One turning vector, and how many steps it has turned:
The counts run from 0 to 753.
[-25  -2 -16  -5  11   6  25 -12   6   9   7 -23 -27   9  -3   6  32 -22
 -22  35   5   1  18  -6  14 -12  15  12 -60   1   2 -54  18 -21  15  40]
254
[-41  17 -29  -2  34   3 -16 -15 -14   9   5 -26 -25   3  22   7  11 -16
 -10  12  14  -2  -3  18  15  11   2  -2 -61   2  19 -27  -5   8  24  60]
699
[-18  18 -16   9  31 -13  -6   0   7  -5  -7 -39 -22  13   4   7  -7 -16
  -8  17   7 -11 -14  14  15   4   2   2 -74   5  25 -28  -4  -5  32  47]
402
[ -9   6  -5 -21  20 -12  26 -28  11  28  13 -28 -40   8   6  14  44 -38
 -11  29   3 -13  10  18  29   4  14   8 -42  21  -3 -22   9 -18  10  33]
345
[-29 -17 -22 -15  11  -6  45 -12   6  26  -6 -15 -36  21  19  22  12 -21
 -28  26   2 -10  17   4   7  -6   8   2 -41 -10  21 -36  -3 -28  16  42]
747
[-29  10 -24   9  25   0  -8  -7  -7   9   1 -26 -12  16   5   4  11 -31
 -20  24   0 -14  -4  -7   3  25   9  -2 -69  -8  22 -33  -6  -6  20  55]
187
[-17  22 -25  -5  36 -13   1  -6  -5  30   2 -28  -8   8  26  13  -4 -10
  -6  18  17 -11  -4  16  14   1 -14 -11 -56   0  22  -7 -11  -7  50  53]
597
[ -4  17  -5 -11  16 -10  13 -12  19  -2   3 -34 -41  11 -11  13  19 -20
 -16   6   2  -5  -1  19  14 -19  14  12 -63  17   7 -42  11 -25  29  42]
28
[ -7   8 -16  -7   6   0  14 -19   6  34  14 -27  -5   3  -3  11   4 -15
 -15  28   5  -6   3  -2   4 -10   4  -5 -59  -7  19 -30   1 -44  47  53]
375
[-15  19 -10 -10   2   6   5 -12  -4  21  17 -21  -8   6   8  18   1 -20
 -10  17   6   0   6   2   3  -3   1  -5 -65 -12  21 -28  -5 -32  40  70]
681
[ -3  19 -13 -11  30  -3   0 -27   1  18  16 -22 -40   9 -10   1  28 -26
 -29   4   5  -5   6  10   0  -6  19   0 -53   8  -2 -41   6 -17  37  44]
120
[ -9  -3  -8 -22   0  -7  46  -6  18  29   5 -23 -35  12   7  20  12 -20
 -18  26   4  -9  14   9  13 -16   8   7 -48  -2  12 -30  10 -42  25  39]
448
[-10  11 -19  -6  31 -25  35  19  13  16  -8 -34 -34  19  16  17  11 -27
 -19  32   1 -22   4  10  20   8  -8   0 -55  -3  13 -13  -3 -11  11  34]
729
[-24  -8 -14 -17  19 -14  12 -47   2  15  -9 -24 -32  22  22  14   5 -20
  -6   6  10  -7   1  25  18 -15  12   2 -40  20  21 -32  -7 -16  34  45]
685
[ -7  28 -16 -16  28  -2  -1 -18  -4  33  29 -21 -35  -4   1   3  38 -25
 -25  20   9  -6  12   8   6   2   6  -4 -54   2  -8 -27  10 -13  29  44]
426
[-21   1  -4 -11   3   6  19 -25   0  13  15 -22 -22  13   1  13  38 -40
 -14  31  -4  -4  15  -3  16   4  21   6 -53   7   4 -41   6 -26  13  47]
560
[-25   3 -21 -10  21 -18  20   5  18  24 -14 -40 -22   2  15  14  -6  -6
  -6  35   9 -18  -9  22  30   4  -7   2 -57   0  36 -14  -2 -25  21  33]
156
[-22  20 -27   1  33  -6   3  15   5  16   9 -35 -26   3  -5   3  19 -22
 -30  32   9 -11   0   0  13  18   5   3 -72 -10  15 -26   9  -8  15  42]
341
[ -9   5 -28  -9  35 -21  27  -1  16  20 -12 -30 -44  16   8  10   0  -4
 -27  14  13 -13   1  20   9 -21  -2  -2 -51   0  20 -31   4 -21  36  31]
522
[ -3  14  -8   2  32  -8   8 -27  -4   4   8 -28  -9  15   9   4  31 -24
  -3  23   7   0   3   1  16 -21  -1  -1 -60  23  -7 -33   8 -10  53  42]
110
[-23 -11 -25  -3  27 -15  19 -14  11  11 -14 -31 -37  25   2   7  14 -30
 -27  27  -6 -22  -3   4  10  17  19   3 -50   3  28 -37  -5 -14   6  36]
267
[-18  16  -4 -23  12  -3  21 -22  -1  20  14 -17 -25  -1  28  23  24 -17
   7  17  16   5  13  26  29 -23  -3   3 -50  15  -2 -25   7 -18  35  52]
611
[-24  18 -13   4  22  -5  10  11  -6   2  -4 -23  -2  12  27  20  -5 -15
  -1  20   7  -2  -1   4  19  -7  -7  -3 -71  -7  19 -25  -5 -14  36  65]
689
[-10   9 -12  -9   8 -19  25   3   9  26  -4 -36 -14  18  18  24  -7 -29
  -6  28  -1 -21  -4  12  18  14  -7  -7 -55  -7  29  -5 -15 -32  24  52]
669
[-23   2 -18 -12  27  -9  19 -13  13  -6  -9 -26 -51  16   0  10  16 -19
 -26   7   7  -7   4  20  14 -13  16  14 -54   8  15 -46   7 -11  11  36]
327
[ -4  28 -16   9  31 -14  -5   2  -1   6   7 -36 -16  13  -1  10   5 -27
 -22  17  -1 -18  -8  -1   1  16   2  -8 -72   0  16 -19  -6  -9  39  53]
495
[ -8  -3 -16  -3  30  -7   8 -45  -3  31   7 -25  -9  17   5   1  34 -28
  -7  36   7  -8   6  -6  15  -2   7  -5 -46  17   1 -30   2 -17  45  37]
571
[-19   3 -27  -2  31 -13  10  -3   7   4 -12 -28 -31  16  13  10  -8  -4
 -25   4  10  -5  -3  17   2 -15   0   1 -62  -4  31 -39  -6 -15  36  50]
308
[-31  -1 -13   4  19  -7  24   2   4  -2 -18 -29  -5  21  26  19   4 -24
   3  40   2 -11   2   3  30   7  -4   6 -65   1  22 -28  -6 -12  17  47]
176
[-17  20   1 -15  10   1   9 -26  -2   4  21 -18 -34  10  14  20  30 -37
  -6   5   3   2  14  18  15  -6  14   8 -56  14  -7 -34   5 -12  18  58]
406
[-26  -1 -38  -7  47 -15  11 -18   1  31  -8 -27 -42  10  10  -1  24 -19
 -32  27  10 -19   0  10  13  14   4  -3 -40   2  18 -22  -2   2  18  28]
52
